Rotation paths and how fast each direction turns (degrees per step)
Each turn is a multiple of 5 degrees from 10 to 175, or 0.
Each row of a path follows its step; steps can be skipped.
Path 1:
step 0: -33,-30,-11,17,-24,-23,11,-2,26,-3,-3,42,17,1,22,-11,-30,-2,-7,19,-28,-5,-39,-34,29,-40,26,-8,18,-16,-40,43,5,1,23,-5,-29,-2,22,-10,-1,-4,16,20,-7,14,-4,12,-14,-22,-10,11,-2,-7,33,-13
step 1: -31,-15,-7,-8,-1,-26,13,-30,-20,-4,-15,22,27,11,-3,-25,-27,-23,-33,-14,-40,2,6,-20,37,-35,32,32,23,-35,-14,13,-16,7,12,29,-34,0,13,11,-8,13,-20,8,2,-18,-33,7,-12,2,-18,8,-32,-14,19,21
step 2: -16,-2,11,-54,-4,-6,14,-8,-2,5,14,8,30,9,23,16,-12,-13,-38,-22,-33,13,-7,-17,16,11,10,17,18,6,-17,22,1,12,15,20,14,8,18,38,-12,-21,-34,16,-15,-5,-65,31,0,11,16,-6,-39,5,23,-4
step 3: -21,4,23,-67,-7,5,3,-3,-2,-19,2,19,30,-4,35,23,-30,39,4,4,-38,-12,-14,-18,-19,-31,24,-6,26,6,-22,8,8,-5,31,-35,26,5,-16,21,6,13,-32,-2,-6,-11,-32,20,-22,5,5,16,-8,-1,2,-2
step 4: -14,-23,36,-52,8,-3,22,-10,-14,-14,2,32,-5,-23,12,-38,8,4,11,30,-37,0,-38,-5,4,-26,11,-5,58,-6,-34,-9,-7,15,31,-35,-13,36,11,11,16,18,5,18,-4,0,-9,-2,6,7,-7,7,-9,1,-14,-19
step 5: -34,-5,21,-33,23,-1,10,-39,-9,-14,34,11,1,-17,-14,4,8,-6,-6,-5,-29,29,-27,-19,13,-28,25,15,38,14,-22,-17,-20,-18,-33,0,-19,41,28,18,31,-11,30,13,1,14,-14,-11,-29,-4,-28,12,-25,-14,5,4
step 6: -2,8,11,-31,29,-1,27,-8,-1,8,9,16,4,-7,6,9,-19,-13,-33,-9,-3,23,-18,-19,4,-27,-10,-11,6,27,-45,3,-39,-29,5,10,-5,-7,4,32,4,-18,0,3,-8,44,-23,32,-29,-17,-45,11,-19,-52,0,-18
step 7: -25,-34,-17,-29,19,-5,26,15,-13,-28,17,31,10,-14,21,-5,9,-13,-46,4,-12,7,-7,0,-4,-46,24,8,-22,6,-17,-27,-14,-22,38,-8,1,-10,-39,22,16,-20,-10,0,1,6,-24,47,-19,-13,-7,-10,5,-29,-28,1
step 8: -5,-30,-29,-7,-20,0,36,-27,-11,-33,35,57,-12,0,15,5,24,-15,-31,21,-32,-19,-39,-4,-2,-40,4,-6,14,35,3,6,12,-26,35,2,-9,15,-3,3,2,-12,7,-15,3,7,-17,22,5,9,27,-5,-31,-2,-2,-15
step 9: -14,-2,-15,4,-37,-10,2,-31,-24,-19,-7,41,11,13,-13,14,35,-8,-29,-12,-21,-12,-36,-48,-10,-39,32,19,21,6,-16,33,-5,-5,19,-19,4,16,12,-6,6,-4,9,-29,-27,35,-10,4,-12,20,-31,27,-13,0,6,6
12,6,-1,3,-4,5,-1,0,2,-2,10,1,-3,1,-2,9,-4,-1,-3,-3,6,2,-1,-6,2,11,1,3,3,-1,-1,7,-4,-7,2,8,13,15,-5,6,11,-8,6,-4,-8,-7,1,-4,-1,5,-2,7,-13,1,10,0
110
19,-5,-2,1,10,-7,5,4,0,-4,4,7,9,-2,-6,-4,-1,1,6,8,-2,12,-4,7,7,5,7,-7,1,-5,9,2,6,-9,-9,-1,-1,-1,-1,-3,3,-1,1,-8,-3,8,-7,8,-5,-8,-4,2,4,-1,-3,3
45
0,-7,2,3,4,3,-1,-8,-7,-6,-2,3,-6,2,-5,-4,4,-1,-4,1,-12,-2,-12,-8,5,-1,-7,-1,11,-4,9,-3,1,1,-13,16,-3,1,-6,1,-1,3,3,-5,9,-13,8,6,9,4,-4,-7,0,4,2,-1
100
5,3,9,-9,-5,-2,-9,-3,4,-7,-1,-3,6,6,1,1,5,-5,-14,2,4,-11,8,8,1,0,-8,-5,-9,-4,0,2,-5,-10,-10,0,-4,-4,-2,12,11,2,-9,5,-2,-5,-5,9,1,-6,-1,-5,3,2,2,-4
80
12,1,3,2,0,8,0,-3,-5,-7,-2,-2,-2,2,8,-3,20,13,0,2,-1,-8,-2,4,-14,-4,9,-4,6,7,-2,8,16,2,1,-5,5,2,6,0,0,-2,-4,1,0,-7,-3,0,4,4,-2,4,-2,4,-4,2
70
Path 2:
step 0: -11,16,-17,38,22,4,-24,-36,-16,33,-2,-3,32,-30,13,9,-13,-28,-47,17,4,17,45,21,15,-8,17,-13,-14,13,8,-15,31,-12,0,0,-13,-18,21,-6,32,47,-38,8,-3,22,14,-8,-9,-19,9,-28,11,-24,16,-4
step 1: -9,-7,-6,-20,-32,38,21,3,33,45,8,47,-20,3,-9,15,-14,-12,2,6,50,15,-9,-29,-16,2,-5,3,-9,-32,-16,-24,6,6,-31,-26,-11,-30,3,-2,-29,-10,-14,7,28,-41,-14,-8,4,15,-23,-27,19,-19,-27,-1
step 2: -13,10,-30,52,12,26,3,-40,18,2,-41,11,7,-20,14,-23,10,25,-6,12,-22,-11,9,-48,-8,16,-31,-6,14,-1,-1,14,-17,-21,-36,-2,6,-28,2,2,-3,49,21,14,-46,2,21,1,-13,-12,18,10,-23,21,6,-2
step 3: -11,-27,19,-24,8,2,5,2,-9,29,11,36,24,32,41,-36,-23,1,2,-22,1,-24,-30,10,18,11,-8,-17,5,-13,-14,-15,43,9,9,4,23,-36,49,4,-6,-29,-20,-5,-23,-34,9,1,27,-7,35,13,18,-10,-18,15
step 4: -17,52,-35,30,14,26,13,7,34,9,-7,-9,18,9,22,28,-12,-30,-18,-29,15,-15,31,22,-6,10,-1,12,-18,-14,18,15,20,1,-32,17,28,-4,13,-16,24,26,2,4,-13,57,-2,2,28,44,-2,-13,-16,-6,8,6
step 5: -12,-25,4,12,-11,9,-31,27,14,60,-32,39,25,2,14,20,7,14,-35,16,26,38,-16,7,-11,31,16,-27,-6,8,-7,-8,0,-15,7,-28,13,-10,-6,23,-10,-9,2,9,19,-12,3,-2,0,-30,14,-22,25,-56,22,0
step 6: -20,45,-40,28,-7,20,29,-36,-19,42,38,-17,-7,-9,25,-3,2,-11,6,-11,16,-10,-14,-35,6,6,14,-11,-6,-33,-19,13,3,-7,2,-26,-12,-39,-31,-45,-22,34,17,3,-19,-13,8,-13,-15,-4,-14,-11,-17,6,-16,11
step 7: -12,-41,20,-13,25,17,4,-15,3,26,-43,32,-7,-13,26,-22,-27,9,0,-5,14,-13,26,-15,18,5,-18,4,-17,12,3,-15,19,-30,-13,43,-15,-21,39,31,16,32,-8,-4,-9,-22,7,-48,-1,-26,6,-3,-17,-32,-21,-18
step 8: -19,16,-18,7,-7,29,-4,-30,18,-6,34,22,14,25,-5,-20,-39,-20,-15,19,1,11,13,-29,-4,-15,-3,-24,25,-22,-9,16,31,7,-27,-15,17,-23,49,-23,-5,18,-11,17,-5,3,-22,35,35,48,8,-19,25,-1,20,17
step 9: 23,-8,-30,33,0,10,-4,-1,49,30,-39,18,21,-13,15,25,22,12,4,-27,0,-14,-4,23,-18,39,-40,18,-10,-8,-17,-35,-7,-6,-43,-28,14,-2,16,2,-4,-29,11,3,-28,2,16,-36,21,-4,13,9,16,-31,-3,-3
-2,7,0,6,7,6,-3,-4,-3,-5,-7,-10,-2,-1,2,14,4,15,2,6,-6,-7,-4,9,1,-12,-2,0,-8,0,7,-8,-8,-3,-8,-2,1,-8,4,7,5,7,6,-6,-4,4,5,-11,-1,5,-6,4,3,-4,1,0
155
7,-1,3,-14,-8,6,1,-2,7,4,-4,-2,8,6,1,6,-7,10,12,14,5,8,-6,4,2,13,0,2,-2,-1,-4,-2,1,2,8,10,-3,-6,2,1,-4,-4,0,-4,4,1,9,-3,10,-3,-4,6,2,1,-4,-8
175
3,3,9,-2,-2,-4,-7,-14,0,6,4,-6,-1,-4,-3,-7,1,-8,7,4,7,2,-1,2,5,-4,-7,-2,-2,0,-3,0,-2,-11,0,0,-8,11,3,-6,-4,5,8,-3,-4,-1,-16,-6,7,0,-6,2,-1,-16,10,-1
45
0,16,-9,-6,-10,2,7,2,-6,-5,-1,-12,-10,-2,0,0,3,0,-1,3,1,9,5,-10,-1,5,6,-1,-1,-7,-4,-5,6,3,-3,-1,8,0,12,-5,-4,-2,5,-8,-2,1,-4,6,-4,9,0,6,-14,-2,2,5
160
